In the data rows, 128 means zero.
Here is a table of points, one per row:
array([117., 122.,  48., 153., 137., 172.,  26., 162., 232.,  84., 179., 144., 167., 189., 153.,  27., 122., 178.,  98., 149., 115., 178., 107., 201., 119.,  94.,  78.,  51., 171.,  96., 209., 126., 102., 101.,  53., 148., 148.])
array([179., 152., 197., 106., 202., 113., 143., 120., 105., 104.,  83., 208.,  80.,  68., 133., 151., 142., 110., 154.,  97., 136.,  53., 157.,  77.,  80., 150., 155., 166.,  74., 133.,  53., 175., 122., 151., 134.,  87.,  94.])
array([120., 103., 124.,  80., 126., 132., 107.,  94.,  94., 219., 129., 174.,  65., 124., 148., 137., 116., 155., 127., 114., 130., 146., 130., 114., 128., 140., 115., 148., 172., 128., 130., 161., 105., 155., 129., 106., 143.])
array([ 94., 126., 129.,  87.,  93., 143., 227., 178.,  99., 101., 127., 121., 242., 108., 137.,  60., 140.,  60.,  78.,  98., 160., 154., 149.,  70., 109.,  54., 101., 150., 110.,  47., 118., 137., 247., 121., 123.,  91., 116.])
array([146., 140., 131., 174., 115., 126., 129.,  55., 119., 176., 159.,  99., 152., 191., 112., 162.,  95., 129., 154., 151., 160., 159., 182., 209., 112., 155., 167., 163., 139.,  84.,  82., 127., 100.,  67., 113., 161., 139.])
array([136.,  99., 145., 145., 191., 137., 160., 100., 113.,  95.,  99., 217.,  80.,  42., 164., 157., 177., 104., 127., 126.,  90., 129., 126.,  67., 117., 125., 182., 120., 140., 137.,  83., 155., 128., 136.,  79., 118.,  94.])
array([146., 128., 172., 172., 163.,  60., 113.,  77., 140., 129.,  97., 109., 115.,  53., 113., 205., 133., 162., 135., 134., 117.,  71., 101., 188., 129., 154., 152., 142.,  38., 140., 128., 107.,  65., 117., 139., 167., 104.])
array([159.,  23., 155., 149.,  95., 120., 151., 102., 103., 122., 124., 144., 168.,  59., 138.,  86., 150., 127.,  66., 190.,  97., 249.,  56.,  93., 148., 129., 103., 176., 214., 105., 102.,  55.,  99., 126.,  92.,  95., 175.])
array([ 78.,  81., 130., 170.,  54., 135.,  62.,  75.,  90., 247.,  65., 121., 174., 255.,  84., 255.,  59., 101., 135., 119., 147., 199.,  46., 240., 187., 184., 163., 189., 214., 254., 180.,  60., 160., 154., 147., 122., 163.])
array([111., 174., 129., 111., 172., 116.,  75.,  98.,  77., 127., 190.,  98.,  86., 255., 145., 166., 118., 113., 239.,   8., 177.,  80., 164., 146., 123., 167., 161., 132., 113., 146., 152., 160., 156., 101., 243., 159.,  68.])
array([108., 130., 120.,  97., 102., 157.,  72., 171., 167.,  94., 194., 123., 221., 199., 177.,  66.,  87., 121.,  60., 168., 172., 190., 158., 118.,  82., 132.,  83.,  77., 174.,  74., 116., 214., 130., 133., 136., 112., 106.])
array([115.,  95.,  33., 161., 118., 138.,  60., 126., 197., 128., 165., 170., 152., 179., 132., 155., 126., 171.,  98., 177., 116., 144., 111., 184.,  95., 130., 153., 120., 190., 125., 154.,  64.,  61., 128.,  98., 130., 118.])
array([180., 151., 135., 129., 139., 113., 175.,  71., 117., 162., 140., 123., 104., 152., 133., 130., 108., 139., 208., 116.,  94., 129.,  99., 115., 150., 128., 154., 143., 126., 137., 134., 126., 124.,  94., 227., 140., 138.])
array([130., 113., 205.,  47., 199., 136.,  52.,  94.,  94., 106., 102., 183.,  57., 153., 179., 131., 188., 115., 193.,  84., 143., 126.,  99.,  96.,  93., 146., 133., 131., 133., 180.,  82., 124., 108., 127., 226., 135., 125.])
array([129., 134., 133., 162., 100.,  89., 200., 169., 155., 137.,  55.,  92., 132.,  24.,  54., 153., 107., 106.,  87., 163., 116.,  80., 178., 147., 219., 138., 111., 141.,  12., 179., 142., 124., 142., 140.,  70.,  98., 115.])
array([115., 181., 161., 128., 165., 105.,  96., 124., 171., 103.,  75., 175.,  59., 103.,  83.,  80., 117., 151., 136., 137., 137.,  14., 155., 129., 152., 167.,  94., 104.,  48., 140., 122., 186.,  91., 150., 101., 157.,  91.])
array([250., 106., 133., 117., 132.,  99., 164.,  84., 155., 130., 147.,  71., 119.,  71., 128.,  68.,  99., 152., 131., 143., 147.,  94., 126.,  67., 119., 114.,  99., 119.,  99.,  21., 105., 150., 117.,  89., 154., 129., 180.])
array([150., 118., 193.,  18., 168., 126.,  96.,  74., 114.,  95., 128., 176.,  12., 143., 165.,  92., 101., 170., 157.,  82., 187., 117.,  41., 135.,  93., 136., 106., 147., 156., 172., 141., 159., 131., 195., 138.,  82., 154.])
array([128.,  90., 158.,  85., 155., 126., 189., 147., 119., 102.,  66., 148.,  83.,  15., 111.,  72.,  57., 105.,  47., 204., 162., 111.,  67., 114., 143., 126., 101., 105., 107., 169., 127., 157., 138., 224.,  48.,  42., 140.])
array([ 87., 169.,  56., 181.,  72., 129., 180., 148., 107., 163.,  67.,  81., 144., 146.,  52., 214., 146., 103., 114., 120.,  65., 173., 255., 113., 158., 136., 157., 123., 128., 160., 145., 107., 116., 118., 144., 193., 137.])
array([ 81., 196.,   0., 193., 120., 129., 148., 211., 135., 150., 163., 127., 175., 153., 116., 139., 130., 115., 129., 141., 102., 112., 136., 179., 149., 130., 170., 100., 125., 135., 138., 126., 149., 146.,  52., 134., 120.])
array([139., 103.,  98., 165.,  83., 153., 181., 126., 115., 134., 135., 125., 231.,  96., 124., 177., 149., 108.,  60., 166., 132., 168., 126., 152., 135.,  77., 132., 109., 134., 128., 125.,  63., 118., 133.,  53.,  99., 126.])
array([133., 225.,  90., 134., 179., 174., 180., 178.,  52., 143.,  90., 124., 106.,  68., 140., 199., 218., 101., 164., 150., 131.,  92., 180.,  71., 113., 133., 157., 187., 135.,  73.,  39., 150., 154., 137., 154., 142., 128.])
array([171.,  17., 231.,  94., 100.,  92.,  65.,  41., 155., 134., 119.,  86., 160., 152., 188.,  52.,  62., 156.,  97., 166., 152., 133.,  40., 108., 132., 150.,  36., 153., 205., 157., 168.,  67., 145., 156., 119.,  69., 172.])
array([ 75., 114., 106., 102.,  86., 174., 167., 180., 118.,  46., 158.,  80., 119.,  54., 107.,  98., 168., 129., 167., 142.,  39., 159., 147.,  14., 111., 133.,  45., 100., 100., 120., 156., 163.,  67., 137., 153., 188., 138.])
array([111., 116., 186.,  53., 154., 134.,  95., 106., 123.,  98., 150., 186., 129., 142., 171., 133., 141., 134., 120.,  90., 169., 122., 114., 132.,  93., 149., 160., 123., 137., 143., 155., 128., 125., 111., 114., 100., 129.])
array([163.,  97., 107., 178.,  93.,  95., 221., 141., 158.,  96., 158.,  49., 130.,  80.,  82., 112., 163., 188., 130., 166.,  45., 153., 160.,  36., 147.,  81.,  85., 114., 102.,  42., 132., 137., 122.,  80., 156., 127., 213.])
array([ 98., 147., 103., 134.,  66., 122., 178., 183., 113., 169., 134.,  85., 120., 187.,  61., 129., 123.,  61., 162., 126., 110., 184., 181., 103., 159., 120., 115., 139., 119., 111., 163., 131., 179., 137., 157., 174., 114.])
array([136., 122., 123., 114., 121., 108.,  92., 128., 109.,  69., 209., 101., 104., 112., 205., 128., 158., 110.,  94.,  73., 170., 101.,  67., 230., 120.,  65., 166.,  38., 149., 118., 119., 100., 113., 115., 188., 171., 110.])
array([153., 126., 143., 162.,  92., 127., 135., 168., 151., 109., 110.,  96., 177.,  92., 135.,  86., 238.,  85., 187.,  47., 112., 123., 100.,  75., 103.,  59., 135., 104.,  72., 159., 141.,  77., 210.,  62., 125., 124.,  95.])
array([ 58., 132., 150., 131.,  82., 129., 151., 162.,  92., 143.,  90., 145.,  77., 132.,  79., 205.,  75., 105., 130., 105., 102., 153., 120., 101., 180., 181., 119., 148., 121., 204., 149., 113., 155., 155., 144., 163., 129.])
array([ 91., 175.,  50., 135., 134., 197., 181., 189., 109., 160., 142., 151., 111., 117., 127., 143., 163., 138., 100., 159.,  84., 123., 158., 128., 126.,  87., 206., 126., 153., 128.,  99., 156., 133., 128.,  96., 138., 125.])
array([150., 165., 140., 157., 170., 121.,  67., 142., 174., 161., 145., 107., 130., 193., 148., 111., 102., 173., 111., 145., 149.,  73., 153., 211., 110., 138., 134., 137., 124.,  83., 107., 141., 108.,  93., 100., 120.,  93.])
array([116., 184., 140., 125., 176., 122.,  16., 128., 178., 117., 158., 115., 169., 222., 126.,  68.,  73., 179., 154.,  94., 188.,  59., 137., 189., 118., 145., 125., 127., 115., 124., 156., 128., 135., 134., 150., 132., 110.])
Along one direction, these points spread out more than along any other. Where along it does each point below lie, from 0 to 99? The average is 50, and the first point in the table lies past the average. One standard deviation of the points above along it is 16.
array([146., 140., 131., 174., 115., 126., 129.,  55., 119., 176., 159.,  99., 152., 191., 112., 162.,  95., 129., 154., 151., 160., 159., 182., 209., 112., 155., 167., 163., 139.,  84.,  82., 127., 100.,  67., 113., 161., 139.]) 58
array([120., 103., 124.,  80., 126., 132., 107.,  94.,  94., 219., 129., 174.,  65., 124., 148., 137., 116., 155., 127., 114., 130., 146., 130., 114., 128., 140., 115., 148., 172., 128., 130., 161., 105., 155., 129., 106., 143.]) 58
array([116., 184., 140., 125., 176., 122.,  16., 128., 178., 117., 158., 115., 169., 222., 126.,  68.,  73., 179., 154.,  94., 188.,  59., 137., 189., 118., 145., 125., 127., 115., 124., 156., 128., 135., 134., 150., 132., 110.]) 75
array([ 78.,  81., 130., 170.,  54., 135.,  62.,  75.,  90., 247.,  65., 121., 174., 255.,  84., 255.,  59., 101., 135., 119., 147., 199.,  46., 240., 187., 184., 163., 189., 214., 254., 180.,  60., 160., 154., 147., 122., 163.]) 77
array([179., 152., 197., 106., 202., 113., 143., 120., 105., 104.,  83., 208.,  80.,  68., 133., 151., 142., 110., 154.,  97., 136.,  53., 157.,  77.,  80., 150., 155., 166.,  74., 133.,  53., 175., 122., 151., 134.,  87.,  94.]) 47
array([ 87., 169.,  56., 181.,  72., 129., 180., 148., 107., 163.,  67.,  81., 144., 146.,  52., 214., 146., 103., 114., 120.,  65., 173., 255., 113., 158., 136., 157., 123., 128., 160., 145., 107., 116., 118., 144., 193., 137.]) 30
array([ 81., 196.,   0., 193., 120., 129., 148., 211., 135., 150., 163., 127., 175., 153., 116., 139., 130., 115., 129., 141., 102., 112., 136., 179., 149., 130., 170., 100., 125., 135., 138., 126., 149., 146.,  52., 134., 120.]) 40
array([129., 134., 133., 162., 100.,  89., 200., 169., 155., 137.,  55.,  92., 132.,  24.,  54., 153., 107., 106.,  87., 163., 116.,  80., 178., 147., 219., 138., 111., 141.,  12., 179., 142., 124., 142., 140.,  70.,  98., 115.]) 26
array([163.,  97., 107., 178.,  93.,  95., 221., 141., 158.,  96., 158.,  49., 130.,  80.,  82., 112., 163., 188., 130., 166.,  45., 153., 160.,  36., 147.,  81.,  85., 114., 102.,  42., 132., 137., 122.,  80., 156., 127., 213.]) 22
array([250., 106., 133., 117., 132.,  99., 164.,  84., 155., 130., 147.,  71., 119.,  71., 128.,  68.,  99., 152., 131., 143., 147.,  94., 126.,  67., 119., 114.,  99., 119.,  99.,  21., 105., 150., 117.,  89., 154., 129., 180.]) 42
array([171.,  17., 231.,  94., 100.,  92.,  65.,  41., 155., 134., 119.,  86., 160., 152., 188.,  52.,  62., 156.,  97., 166., 152., 133.,  40., 108., 132., 150.,  36., 153., 205., 157., 168.,  67., 145., 156., 119.,  69., 172.]) 72
